rotation ticks, each row followed by its count of ticks:
The counts run from 0 to 166.
[-0.97  3.94  1.82 -1.36  0.87  1.11  1.82 -4.96  0.00  1.66 -2.25  2.28
 -0.54 -0.86  1.50  1.18 -0.27 -0.07  3.66  3.18  1.60  2.14  1.09 -1.29
 -0.05 -0.80  3.55  3.83  1.73  1.45  0.30 -0.75  1.00 -1.18] : 161
[-2.98  1.69 -1.80 -2.30 -0.27  0.52  0.93 -0.77  3.90 -2.12 -3.01  2.99
  0.81 -0.29  2.80 -2.92 -1.79  0.98  1.40 -1.60  1.47  0.80 -1.37 -0.64
  1.91 -1.25  1.37 -0.40 -1.27  3.72  1.30  2.84  0.28 -0.84] : 123
[ 0.07  1.64  0.56  1.09  3.08  1.40  1.94  4.05  2.86  0.47  1.32 -2.07
  0.85  0.05 -0.14  0.38  0.96 -1.27 -1.07  3.72 -3.25  1.08 -2.02  1.68
 -1.21 -2.80 -0.91  0.94  2.07  0.30 -0.92 -4.99 -1.33  0.68] : 31
[ 2.01 -2.08  0.44 -2.52 -2.31  0.31  0.96  2.79 -0.17 -2.22 -1.53 -1.27
  0.08 -1.20 -2.85  2.07 -2.34  1.27 -2.89 -0.30 -2.92  2.99  0.10  3.99
 -0.97  0.67 -3.05 -2.20 -1.96  0.67  2.17  0.47 -3.82  1.40] : 51
[-0.62  4.04 -2.21 -0.71 -2.64  0.89 -0.13  0.14  2.69  1.93 -0.75  4.90
 -1.34  0.16  2.55  0.78 -2.71  0.42 -0.07 -1.23 -0.14  0.18 -3.43  3.79
  1.34 -2.83 -2.28 -0.68 -0.09  0.35  3.65 -2.37  1.09 -1.24] : 120
[-2.60 -1.41  2.09 -0.67  0.61 -1.90  2.43  0.62  1.73  0.89  2.18  0.99
 -1.60  2.76  0.92  1.97 -0.71 -3.70  3.00  2.77 -0.91  0.89 -3.16  2.38
 -3.09 -3.42 -0.02  1.34 -3.67 -1.19 -0.96 -2.02 -0.16  1.62] : 22
[ 1.88 -1.99 -0.40 -0.28 -2.98  4.23 -0.03  1.36  0.14 -3.22 -2.39  1.28
  2.92 -1.20  0.21  0.63 -2.63  0.68  1.34  0.87 -0.62  0.03  0.00 -0.10
 -0.62  2.44  2.37  0.22 -3.73  5.00  0.80  4.19 -0.22  0.04] : 46
[ 1.06  2.23 -2.82 -1.53 -0.87 -3.24 -0.17  0.61 -3.94 -1.87 -1.38 -0.70
  1.15 -1.03  1.36  5.34 -1.88 -2.00 -0.32  1.53 -1.15 -1.87 -1.19 -1.03
 -2.77  0.96  3.22  1.83  0.83  2.09  1.94 -0.89  0.16  1.21] : 5
[ 2.10  1.87 -1.91 -1.46  2.56 -2.54  4.26 -1.27 -1.33 -0.64 -0.78  1.73
 -0.22  1.79  0.19  2.30  1.25  0.06  0.09  4.03  0.06  2.92 -1.96 -1.63
 -0.56 -2.54 -1.50  2.07 -3.07  0.01 -0.15 -3.18 -0.66  2.85] : 165
[-0.15 -3.09  0.44 -1.05 -0.25  1.05 -0.08  5.19  1.12 -2.07 -0.50 -1.15
  0.86 -1.29 -4.88  2.20 -2.46 -1.41 -2.03  0.03 -0.56  2.98  1.01  2.17
 -2.71 -0.42 -1.45 -0.93 -0.83  3.51  1.06 -1.28 -1.89  1.36] : 50
[-0.27  0.58  0.08 -1.13  1.33  0.43  0.42 -1.41 -1.58 -0.73 -2.73 -1.04
  3.68  1.50 -1.28  2.37 -0.64 -0.14  3.45  4.37 -0.31  1.74  3.76 -1.38
 -3.49  1.41  1.91  1.53  0.24  2.92 -2.17  2.10  0.22  0.14] : 9
[ 1.06 -0.07 -3.85 -1.33 -1.41 -3.67  2.51  3.46  1.53 -2.81 -1.55  1.49
  0.54  1.68  2.98  1.69 -1.52  2.35 -2.66  0.70 -2.97  0.68 -0.27  0.97
  2.54 -3.18 -0.16 -0.09 -1.02 -0.18  3.31  1.54 -2.14  0.23] : 128
[ 0.88 -0.56  0.43  1.54  0.98  2.31 -0.26  0.81  2.10  1.10  0.04  1.68
  3.18  2.26  0.20  0.30 -0.55  0.55 -1.31  1.95 -0.38  3.68  3.59 -1.52
  0.77 -3.09 -0.59  2.70  3.43  0.36 -1.02  2.82 -3.60 -2.09] : 134
[ 1.36  1.39  0.50  1.40  0.38  0.87  0.50  2.62  2.32 -3.47 -0.78 -2.02
  0.57 -2.07  2.32  1.93 -0.51  2.11 -1.42  2.22 -3.87 -0.47 -4.39  3.32
  1.63  0.10 -1.00  0.40  1.46 -2.29  0.68 -1.81 -1.40  1.90] : 33
[-1.70  0.57  2.02 -1.32  3.55  1.67  2.93  3.87  3.30 -1.21 -1.30 -3.16
  1.65 -1.14  3.23 -3.07  1.65  2.11  1.36  2.18 -1.68  1.87 -0.98  0.34
  0.62 -2.29  2.03  0.52 -1.36  1.89 -2.41  0.69 -1.23 -1.11] : 29
[-0.83 -1.69  0.59 -2.16  1.67 -1.35  0.05 -0.17 -0.11  1.04  2.46 -1.50
  0.48  1.32  0.85  0.36 -2.79 -2.86 -2.97 -0.29 -0.23  1.28 -3.60 -3.18
 -4.19  0.75 -2.27 -0.39 -2.33  4.09  0.55  2.99 -3.89  0.48] : 145
[ 1.31  3.44 -1.32 -0.25 -0.89  2.20  0.45  0.92  1.11 -0.24 -1.69  1.83
  2.92  0.81  1.27  0.08 -0.35  2.13 -2.81  0.22 -0.92  2.99  3.05 -2.32
  2.38 -1.32 -1.17  3.16  1.44  1.93 -1.26  3.88 -2.40 -2.88] : 133
[-0.60  2.71  0.96 -3.16 -1.60 -0.94 -1.26 -0.74 -2.77  1.29 -1.19 -2.57
 -0.56 -2.65  3.53  1.37 -4.09  0.39  0.42 -1.72 -3.65 -1.85  0.47  0.02
 -3.49  3.13  1.71 -0.82 -1.08  2.76  1.96  1.64 -0.51 -2.62] : 150
[ 0.20  2.40  0.93 -1.99  1.49 -1.61  0.02  0.37 -3.56  1.64 -0.92 -0.67
  1.69  1.11 -1.87  3.30  1.82  0.20 -1.03  3.37 -0.45  5.33  0.92  0.65
 -2.58 -1.26 -2.72  1.37 -0.47 -1.43 -0.35 -3.40 -1.90  0.17] : 12
[-2.75 -0.43  0.45 -1.29  2.04  1.86  2.04 -2.47  1.63  1.71 -0.56 -2.83
  0.77 -0.50  0.17  0.90 -3.39  0.76  2.50  1.85 -3.25  2.30  2.18 -1.14
 -3.77  1.58  0.30 -0.09  2.21  3.83 -1.46 -0.30 -2.38  0.10] : 153
[ 0.30  0.07  1.05 -1.13  0.94  0.23 -1.62 -0.78  3.13  0.72 -5.83 -2.36
  3.09 -2.92 -3.15 -0.32 -0.02 -0.81  0.11  1.24 -1.36 -0.62  0.71 -0.92
 -1.15 -2.19 -1.00  0.66  4.28  1.20 -4.54  1.56 -0.43 -0.16] : 95
[ 1.17 -0.75  2.53  3.44  3.53  0.78 -1.70 -2.48  1.20  0.60 -2.70 -1.20
  1.31  0.77 -0.98 -1.05 -1.51 -0.59  2.40  1.00  0.34  3.47 -1.18 -3.44
 -2.13 -1.03 -4.23 -0.57  0.43  2.92 -0.13  0.33 -1.03  1.85] : 77
[ 1.70  0.16  0.80  2.39  2.96  4.94  0.51 -0.73  1.58  0.71  0.10  2.51
  1.95  0.13 -0.12 -0.51  1.78  1.62 -2.93  2.71  3.14  3.81 -3.07 -0.42
  0.85 -1.91  0.10  2.35 -0.63  2.19 -0.48 -0.52 -1.52  1.06] : 39
[-0.25 -1.03  2.81  0.26 -7.04  2.20 -1.37  0.21  1.11 -1.10 -1.69  0.85
 -0.31 -2.09 -1.82  2.40 -3.43 -2.27  1.81 -1.23 -1.49 -0.02  2.24  3.45
 -0.62  0.32  1.99 -0.25  2.18  1.55  1.85  0.05 -1.12 -1.54] : 54
[-0.25  0.95 -2.18  1.43 -3.57 -0.53 -0.81  3.99  0.47 -0.92  0.53  2.27
  1.40  1.06  2.26  2.52 -2.40 -0.25 -0.19  1.51 -2.01 -1.52  3.44 -0.06
  0.40 -3.29  2.80  1.51  3.23  1.34  2.34 -0.09  0.23 -2.37] : 130
[-0.50  1.38 -0.63 -1.95  2.96  3.48 -0.46 -0.39  2.49  1.28 -1.61  1.03
  0.88  1.43  0.52 -1.52 -0.28  2.79  0.64  0.55 -0.82  5.65 -0.90  3.33
 -0.21 -0.13 -3.82 -2.23 -1.01  1.90 -0.75  0.24 -1.01 -2.55] : 115
[ 2.11 -1.09 -0.63  0.74 -0.79 -0.27 -0.02  2.42 -1.96 -3.77 -0.16  0.13
  0.77 -0.74  2.03  1.34 -1.18 -0.61 -2.11  0.60  2.92  1.49 -5.65  2.72
  0.47  0.00  1.40  0.66 -3.43  2.27  4.14 -0.50 -1.64  2.40] : 42
[-2.49 -1.16 -0.88 -0.41  2.41  2.44 -0.16  0.39  3.08  2.19  0.09  1.54
  0.91  3.29 -0.58 -0.72 -1.16  1.25  2.15  1.27  0.53  5.46 -1.20  3.69
 -1.37 -2.03 -2.51 -2.01  1.35  0.71 -0.11 -1.13 -0.89 -2.05] : 116
[ 0.53  0.03  1.60 -1.49 -2.70  0.26 -2.51 -3.95 -0.82 -0.88 -0.82  0.82
  1.82 -0.09  4.15  1.01 -1.77 -1.41 -0.46 -1.18  0.75 -0.10 -2.49 -1.22
 -0.05  2.17  0.84  1.48 -0.32  0.46 -0.26  6.37 -2.20 -1.15] : 141
[ 1.60  2.86  0.87  0.09 -2.04 -0.45 -1.38  0.46  0.31  3.65 -5.46  0.69
  1.63 -2.77 -0.26  0.19 -0.88  1.09 -0.14  0.83 -1.65 -1.69  2.67  1.84
  0.09 -3.30  2.21  2.39  1.99 -1.81 -2.65 -0.30  0.91 -2.71] : 93
[ 0.96 -1.20  0.26 -1.00  1.85 -2.14  0.86 -1.06  2.44  2.21 -3.77 -0.39
  1.87 -1.55 -1.31  0.17  2.28  0.04 -2.73  2.86  1.42  4.25 -1.99  2.11
  1.39 -4.21 -0.76  0.77  1.52 -2.98 -2.97  1.47 -2.14 -0.37] : 97
[ 0.38 -0.78  2.32  3.40  2.71 -1.88 -1.21 -3.07  0.24  0.00 -2.94 -1.96
  0.64  0.54 -0.22 -1.16 -0.68  0.04  1.40  1.17  1.73  4.27 -2.64 -1.69
 -1.25 -0.20 -3.65 -1.31 -1.61  1.85  1.16  1.53 -1.63  1.69] : 78
[ 5.13  1.26 -2.65 -0.91 -0.74  0.25 -1.88 -2.78 -0.70  2.83 -1.60  4.24
  1.05 -0.86  0.53  2.05  1.66 -1.63  0.85  1.88 -1.57 -1.49 -4.01  1.36
  0.73 -1.66  2.02  1.42 -0.25 -1.55 -2.93  2.22  2.19 -3.44] : 102
[ 2.87 -2.42 -4.39 -0.75  2.57  0.28 -0.58  2.20  0.12 -0.60 -0.06 -0.62
  2.28  2.18 -0.97  2.40 -0.18 -2.78  1.62  2.61 -1.64  1.67 -3.90  2.19
 -3.81 -0.66 -1.52 -2.63  0.52  1.96 -1.39 -1.85  0.62 -1.14] : 108
[-0.36 -0.93  1.80 -1.60  2.35 -3.83  0.76  2.26 -0.15  1.52 -5.37 -2.25
  1.59 -1.67 -0.37 -2.64 -2.46  0.55 -0.97  0.07  0.92  0.81  0.30 -1.88
 -2.03 -2.96 -0.26 -1.73 -3.69  2.58 -0.67  0.39 -0.33  1.88] : 87
[-0.76 -0.21  2.50 -1.95 -5.39  1.91 -0.89 -0.47  1.18 -1.22 -1.75 -0.12
  0.15 -5.06 -0.98  0.74 -2.32 -1.74  1.28 -2.72 -0.06  0.26  2.33  1.73
  0.54  0.63  1.04  0.04  1.78  2.99  1.22  2.38 -1.53 -2.06] : 55
[ 2.47 -0.79  1.31  0.60  2.54 -0.66  1.69  2.25  0.64 -1.68  1.77 -3.79
  0.38 -0.38 -0.71 -1.16  0.43 -3.27  2.48  0.49 -1.75  3.09  0.70 -5.10
 -2.04 -1.28  0.31 -0.60  0.88  5.45  0.24 -0.72 -0.90 -1.02] : 68
[-3.20  3.27  0.65 -0.55  1.55 -0.43  1.54 -3.16  0.96 -0.64 -2.17  0.66
  0.55 -1.04  0.05  0.68 -0.68 -2.12  3.04  2.52  1.72  1.24 -0.33 -3.60
 -1.31 -1.13  2.18  3.38  2.31  3.71 -0.83 -1.51  1.27  1.36] : 162
[ 1.44 -1.24 -0.57 -2.85  2.23 -2.22  1.50 -0.45 -1.64  1.88  1.88 -1.13
 -0.97  1.47  1.75  1.98 -2.02 -0.57 -3.48  0.15 -1.69  1.85 -3.28 -0.85
 -3.65  0.68 -1.35 -0.87 -3.58  1.32  1.81  1.84 -3.82 -0.20] : 146
